One turn sends every row of this set to another row. A few are shown first. Where does it send the rows asked after them?
vupad: [2.6 6.3 28.7 -16.1 -15.5 0.4 -19.8 -11.3 -6.9 -7.6 -2.3 2.2 11.0 7.2 -12.6 0.5 -28.8]
gat: [13.3 4.9 22.8 -16.6 -4.3 -7.0 -2.6 -16.5 2.3 8.4 -9.8 18.2 10.0 -4.8 -5.0 3.5 -22.3]
dubu: [5.1 17.7 -4.3 -23.0 -9.2 10.2 -20.6 4.3 20.3 -4.9 11.4 22.2 -3.0 16.5 -13.9 4.8 -7.2]
vez: [18.9 22.1 -12.3 -21.8 -24.9 -2.2 -12.9 -6.5 15.7 12.3 -14.9 0.7 -5.3 23.5 -15.7 -6.7 -11.4]
zol: [14.6 14.2 7.5 -19.2 -24.9 -5.4 -12.8 -31.0 -0.9 2.1 -17.1 -4.1 -2.7 9.6 -12.2 -5.0 -33.7]
Nok: [2.2 10.7 2.7 -11.2 -7.9 -9.2 -18.0 -21.5 -22.2 20.0 0.9 -2.9 -5.6 16.7 -16.8 1.1 -21.8]
Tez: [-4.5 31.8 20.7 -23.1 -13.2 2.1 -4.3 -4.2 -10.5 -0.1 -2.8 18.9 7.1 6.1 -4.1 15.5 -8.4]
sumim: [14.6 4.8 0.1 -15.0 -14.4 7.7 -12.3 -4.8 16.2 3.3 -5.4 7.5 -9.6 -5.4 -14.3 -23.3 -24.9]
Tif: [12.7 6.9 10.2 -17.3 0.6 -10.4 -0.5 -2.7 -8.4 14.1 -15.0 3.4 5.3 12.9 -15.3 -13.9 -26.1]
bez: [-16.6 25.7 12.5 -20.6 -24.6 11.5 -22.9 -6.2 1.6 7.6 -7.2 24.0 -9.7 16.8 -17.0 -4.1 -1.5]
Mafop: [20.0 24.1 13.5 -11.8 -7.6 -4.1 -17.9 -4.9 7.7 21.3 16.5 20.6 -0.8 20.7 -13.4 12.7 -17.4]
Gog: [6.0 15.3 9.6 -21.6 -14.3 2.4 24.2 -6.1 -7.7 8.4 10.3 6.9 -1.6 17.7 -15.2 3.5 -16.8]
beto: [-13.7 5.6 0.8 -18.1 -20.1 6.5 13.5 -13.6 -5.9 -1.5 3.5 16.3 -13.2 22.2 -21.3 -4.3 -15.8]
Tuv: [7.1 25.1 9.6 -18.5 -15.2 0.8 -4.9 5.0 2.2 12.0 8.3 -17.5 -2.5 19.6 -15.2 8.2 -17.0]
tivus: [11.3 26.7 15.1 -21.5 -22.5 3.7 -18.3 -11.3 16.0 19.4 6.4 1.6 -2.0 27.2 -15.1 16.6 -9.9]
ser: [2.6 5.0 6.4 -16.0 -15.3 20.0 -22.8 -12.5 -13.1 6.3 -4.9 26.5 -14.5 -0.3 -21.4 -3.2 -29.8]
Bov: [1.7 11.6 2.9 -10.3 -9.8 4.8 -7.5 -4.4 7.5 18.9 -8.9 37.4 -16.5 0.0 -15.2 -11.0 -13.7]
kedat: [20.0 9.7 12.3 -18.9 -23.7 -4.4 -13.0 -25.0 20.5 17.0 -1.3 2.0 -2.5 3.2 -10.5 12.6 -22.2]
mave: [9.9 4.2 5.4 -24.3 -1.3 -3.5 -21.3 1.6 -4.5 19.3 5.1 16.6 11.4 11.8 -15.6 11.5 -5.1]
Raz: [3.4 19.7 -6.4 -4.3 -17.7 4.4 1.3 -13.0 4.4 8.8 -23.7 9.9 -18.2 17.0 -10.9 -15.2 -15.1]
Siveb: [-2.8 5.5 10.7 -31.3 -24.0 -0.7 -25.8 -10.7 2.7 4.6 -12.5 15.2 -0.1 -8.1 -18.3 -15.7 -18.0]
bori: [-6.9 22.4 25.0 -10.5 -10.3 -6.0 -9.9 -17.1 -19.8 1.9 -9.1 4.9 4.4 17.6 -7.8 -2.0 -19.0]
sipad: [-2.7 20.4 -3.6 -26.6 -18.8 13.7 -17.0 -2.2 -11.5 0.1 -18.3 9.3 3.1 10.3 -10.3 -8.5 1.5]
Fofet: [22.1 29.3 8.5 -8.0 -12.7 1.8 -5.6 -11.4 -2.4 4.5 13.8 6.2 -8.2 12.0 -9.7 14.2 -34.8]
dutap: [-10.7 27.2 0.5 -17.7 -11.8 11.4 -15.7 -14.4 10.4 13.6 10.5 21.2 -23.9 21.0 -18.2 4.9 -13.0]
Vesem: [-10.0 14.8 1.8 -12.1 0.3 -0.9 -15.2 -4.2 -8.7 -7.1 8.0 7.1 -8.0 9.2 -14.6 -19.1 -21.7]
dimek: [13.0 18.3 4.4 -12.1 -19.6 17.1 -17.3 -8.4 10.3 -2.7 -0.1 -6.0 -12.7 22.4 -18.3 -14.5 -29.9]
Kipop: [-0.7 15.6 14.2 -18.0 -16.7 14.0 -26.6 -0.9 6.0 -2.2 0.7 39.0 -2.5 6.3 -16.0 -1.8 -13.7]
Vadi: [13.4 28.6 -0.5 -4.3 -4.2 6.6 -9.3 -2.1 -2.7 4.0 1.1 6.2 -10.2 24.4 -12.7 -20.7 -22.5]
gemi: [5.6 18.9 9.8 -27.4 -20.9 9.9 -20.3 -34.2 -1.9 16.9 -4.8 13.3 -5.3 16.3 -12.4 22.2 -14.6]
pigo: [6.3 17.0 14.0 -29.2 -21.0 2.5 8.7 -16.1 -4.2 5.1 21.4 23.1 0.2 -2.5 -12.7 5.8 -16.7]
Supo: [-6.6 7.2 5.8 -22.2 -35.3 -4.0 7.6 -4.8 -4.5 3.8 7.8 9.9 0.1 17.0 -20.1 14.8 -7.1]
Babil: [9.6 11.0 -5.8 -25.6 -19.8 16.7 -26.5 -0.9 3.7 18.4 4.7 -3.8 -12.3 8.7 -24.3 -10.4 -15.1]
rif: [24.0 15.3 0.6 -18.4 -7.1 5.3 -8.7 -10.9 10.6 25.7 -0.7 18.6 -16.8 11.1 -20.8 -11.1 -32.5]
Rig: [-6.2 16.2 5.8 -16.5 -11.4 18.0 -8.0 -15.9 2.9 -20.2 -9.2 4.6 -9.0 20.3 -11.6 -3.7 -27.2]
vanav: [-6.5 7.8 15.0 -13.0 -25.5 -16.4 -9.4 -22.1 -1.4 15.1 -17.1 -2.3 -0.3 7.5 -11.3 6.0 -12.2]
mota: [19.7 15.9 13.1 -35.8 -13.8 2.0 -14.8 -12.7 16.9 16.8 -6.1 27.9 6.7 2.5 -11.4 7.8 -14.0]
Depam: [1.2 8.6 -1.7 -28.1 -20.5 4.4 0.0 -15.0 1.9 -14.4 16.8 16.0 0.2 1.6 -12.6 -13.6 -14.0]
kalug: [-1.1 14.2 4.3 -20.2 -25.2 -13.9 -18.5 -11.9 3.7 30.1 -10.1 20.5 -8.4 17.6 -22.5 10.8 -9.2]
ramim: [-0.3 12.6 -0.4 -26.7 -9.2 7.5 10.1 -8.1 5.0 9.9 22.6 21.0 -10.9 12.4 -19.1 -10.3 -12.0]
sur: [-9.7 10.7 22.9 -18.1 -26.4 0.2 -20.5 -3.6 -6.7 3.5 7.4 11.0 -3.4 0.1 -19.3 18.5 -23.5]
zoz: [21.3 7.9 10.3 -27.9 -4.8 12.5 -11.2 -17.1 -2.5 -2.7 -8.8 -1.8 13.7 13.8 -7.1 7.9 -22.6]
rora: [-3.7 14.6 8.4 -18.6 -14.7 1.3 -4.6 -12.3 -8.4 6.0 -30.2 32.5 -4.0 13.3 -14.1 -4.3 -17.2]
mul: [2.8 10.9 -11.2 -22.1 -33.5 5.4 1.8 -15.7 11.2 -7.6 11.7 15.0 -9.1 21.7 -18.4 3.0 -10.3]
Gir: [22.7 26.9 -11.4 -12.7 -9.4 18.2 -7.8 -9.4 -5.9 8.2 -9.1 24.0 -10.9 21.3 -10.9 1.1 -17.1]
bege: [13.4 14.9 7.9 -10.1 -5.0 -15.3 1.7 -7.3 6.4 29.4 -7.0 9.5 0.8 15.9 -9.1 7.7 -8.4]
Givap: [11.1 10.6 2.1 -20.1 -35.0 -5.6 2.0 -16.4 -2.6 -2.9 21.2 0.8 -2.0 5.3 -16.3 4.1 -22.3]
Ritim: [0.0 13.4 -1.8 -22.0 -32.2 8.4 -16.9 -9.7 21.5 4.4 -18.0 15.1 -9.1 3.4 -12.6 -6.4 -2.7]

Supo goes to ramim
sur goes to dutap
Now these:
vanav goes to Bov
dimek goes to bori
vez goes to Tif
zoz goes to sipad

